a = [137 117 106 146 141 121]
Find the entry just right of 137.
A: 117
The third entry from the left is 106
The second entry from the right -> 141

arr =
[[126 101 111 133  99]
 [111 153 146 145 122]
 [111 149 148 136 124]
 [135 131 110 127 157]
 [129 129 144 103 121]
 [130 117 137 113 112]]
Indices start at 1.
The entry in the bottom-left corner? 130
The top-left entry? 126
The entry just left of 146 -> 153
The top entry of the column that holds the smallest entry? 99
The bottom entry of the column that holds the smallest entry? 112
The entry at row 1, column 2? 101
The entry directly below 153: 149
The entry directly below the smallest entry? 122
The entry in row 3 and column 1 -> 111
The entry just left of the largest entry? 127
The entry just left of 144: 129
The entry directly below 124? 157

Read these off the grid that follows.
1) The entry in the top-right corner?
2) The first entry on the main diagonal?
3) The bottom-left entry?
4) The 4th-last entry, reading row by row?
5) The entry just right of 145?
6) The entry just left of the smallest entry?
7) The second entry on the diagonal from the top-right corner?
8) The second entry on the main diagonal?
128	128	128	128	128	128	128	128	129	139	150	152
128	128	129	134	148	151	152	152	151	151	152	152
128	128	128	128	128	128	129	127	128	129	142	150
131	145	151	151	152	151	152	152	151	152	151	151
1) 152
2) 128
3) 131
4) 151
5) 151
6) 129
7) 152
8) 128

Read these off the grid that follows. Indices start at 1.
1) Give the entry in row 1 and column 1.
2) Give the entry at row 1, column 3.
3) Give the centre entry.
4) Give the entry at row 2, column 3.
5) Give the entry just left of the largest entry.
6) Give the entry directly above the smallest entry.
7) Give the entry in row 1 and column 2.
8) Give the entry in the top-right corner.
array([[117, 137, 125, 114, 120, 133, 134, 135, 129, 128, 121, 131, 124],
       [123, 139, 109, 117, 122, 135, 129, 118, 147, 126, 140, 131, 132],
       [134, 128, 126, 119, 122, 133, 134, 126, 135, 134, 127, 122, 133],
       [131, 125, 135, 114, 120, 130, 137, 123, 120, 122, 128, 133, 109],
       [130, 126, 127, 124, 132, 132, 125, 126, 130, 132, 124, 135, 118],
       [121, 130, 129, 105, 130, 138, 118, 125, 118, 117, 121, 137, 128],
       [125, 140, 126, 134, 131, 126, 126, 122, 135, 125, 128, 124, 118]])
1) 117
2) 125
3) 137
4) 109
5) 118
6) 124
7) 137
8) 124

Read these off the matrix that follows.
1) The first entry in reading order?
2) The entry just left of 138?
3) The entry just left of 128?
4) The entry just left of the smallest entry?
5) The minimum?
[[143, 121, 119, 118, 121, 146, 117, 151, 138], [122, 101, 136, 115, 133, 128, 135, 103, 122], [151, 119, 121, 123, 118, 139, 119, 150, 137], [117, 149, 111, 140, 125, 126, 146, 142, 124]]
1) 143
2) 151
3) 133
4) 122
5) 101

Questions about the table below. Counting starts at 1.
1) What is the bottom-left entry?
2) What is the entry in row 1 and column 1?
3) What is the entry in row 1 and column 3?
4) What is the entry in the top-right corner?
5) What is the entry just left of the smallest entry?
6) What is the entry at row 2, column 1?
7) What is the entry at row 1, column 2?
8) What is the entry at row 3, column 1?
[[133 128 124 130 126 136 129 119]
 [115 140 145 116 113 136 117 129]
 [122 128 122 131 144 127 109 129]
 [141 141 124 132 118 145 131 107]
 [127 134 123 135 123 137 128 128]
 [125 136 125 139 139 136 129 124]
 [110 120 124 134 116 120 137 123]
 [122 113 132 119 115 129 137 122]
 [144 125 114 130 139 142 134 133]]
1) 144
2) 133
3) 124
4) 119
5) 131
6) 115
7) 128
8) 122

Read these off the grid that follows.
1) Read off the largest entry in the last row.
2) Read off the last entry, reading row by row.
3) Read off the bottom entry of the column that holds the largest entry.
4) Read off the first entry, reading row by row.
5) Read off the entry just right of the largest entry.
6) Read off the top-right entry.
7) Read off the entry directly above 127.
8) Read off the entry directly above the largest entry.
[[128 125 125 125 134 144 146 137 142 134 133]
 [132 129 132 138 129 129 118 128 130 127 128]
 [132 123 122 143 118 133 124 119 140 111 123]
 [143 141 120 115 131 124 126 135 128 113 129]
 [130 150 134 128 130 139 131 126 130 141 131]
 [120 118 114 138 130 145 115 119 120 126 117]]
1) 145
2) 117
3) 118
4) 128
5) 134
6) 133
7) 134
8) 141

[[111 132 133 100 124 122 119 129 122 139 140 113]
 [129 144 139 123 127 130 130 136 130 130 127 124]
 [131 124 129 122 122 130 135 125 138 132 134 121]
 [123 128 126 127 126 127 127 130 125 132 140 131]
 [134 135 133 115 125 128 134 132 132 130 136 117]
 [133 121 116 131 130 129 126 125 127 122 116 129]
 [119 128 124 127 126 131 129 130 129 129 127 126]
 [131 128 132 131 126 127 127 130 129 129 131 127]
 [132 119 111 137 132 129 131 124 130 125 121 137]
 [122 131 139 127 127 126 132 127 129 127 124 130]
 [131 130 126 142 140 127 128 124 127 115 121 149]
 [133 129 138 134 128 126 129 128 126 123 124 133]]
The bottom entry of the column that holds the smallest entry: 134
The smallest entry in the last column -> 113
The first entry on the main diagonal is 111
Find the third entry on the diagonal from the top-right corner.
132
The bottom entry of the column that holds the largest entry is 133
The entry just left of the largest entry: 121
Find the largest entry in the first column.
134
Find the bottom-left entry.
133
The entry directly above the largest entry is 130
Find the 5th entry from the end, reading row by row.
128
The largest entry -> 149
The 3rd largest entry is 142
The minimum: 100
The fifth entry in reading order is 124
The smallest entry in the last row: 123
Find the entry just left of 100.
133
The 2nd entry on the diagonal from the top-right corner -> 127
Find the third entry on the main diagonal.
129
Find the second entry, reading row by row.
132
Find the first entry in the row that holds the largest entry.
131
The largest entry in the last row: 138
Find the second largest entry.
144

Questions about the row below.
1) Read off the third entry from the right.
2) Read off the 2nd entry from the right.
3) Read off the second entry from the left.
4) Read off the last entry.
5) Read off the largest entry.
6) Read off the first entry.
array([120, 133, 111, 138, 137, 155, 143, 115, 129, 123, 119, 136, 113,
       135])
1) 136
2) 113
3) 133
4) 135
5) 155
6) 120

Read these off the grid that follows. Rows and columns are numbered from 1.
1) Give the entry at row 3, column 1.
2) Give the entry directly below the largest entry.
3) Give the top entry of the column that holds the smallest entry.
4) Give the entry at row 1, column 2.
5) Give the entry directly above the smallest entry.
6) Give the entry in the top-right corner.
7) Give the entry at row 2, column 1.
8) Give the entry just right of 140.
array([[129, 131, 129, 141, 136, 129],
       [121, 140, 129, 139, 127, 120],
       [135, 151, 129, 129, 130, 127],
       [124, 126, 123, 126, 125, 124],
       [133, 131, 139, 127, 130, 131],
       [127, 117, 139, 124, 128, 120],
       [121, 124, 137, 134, 113, 128],
       [136, 127, 142, 123, 128, 121],
       [131, 121, 116, 138, 126, 126],
       [134, 136, 134, 129, 133, 136],
       [126, 135, 127, 130, 121, 120],
       [135, 130, 119, 127, 129, 127],
       [112, 121, 125, 127, 143, 121],
       [129, 132, 122, 130, 138, 129]])
1) 135
2) 126
3) 129
4) 131
5) 135
6) 129
7) 121
8) 129

X = [106 122 151 126 117]
What is the third entry from the left?
A: 151
What is the fifth entry from the end?
A: 106
The 2nd entry is 122
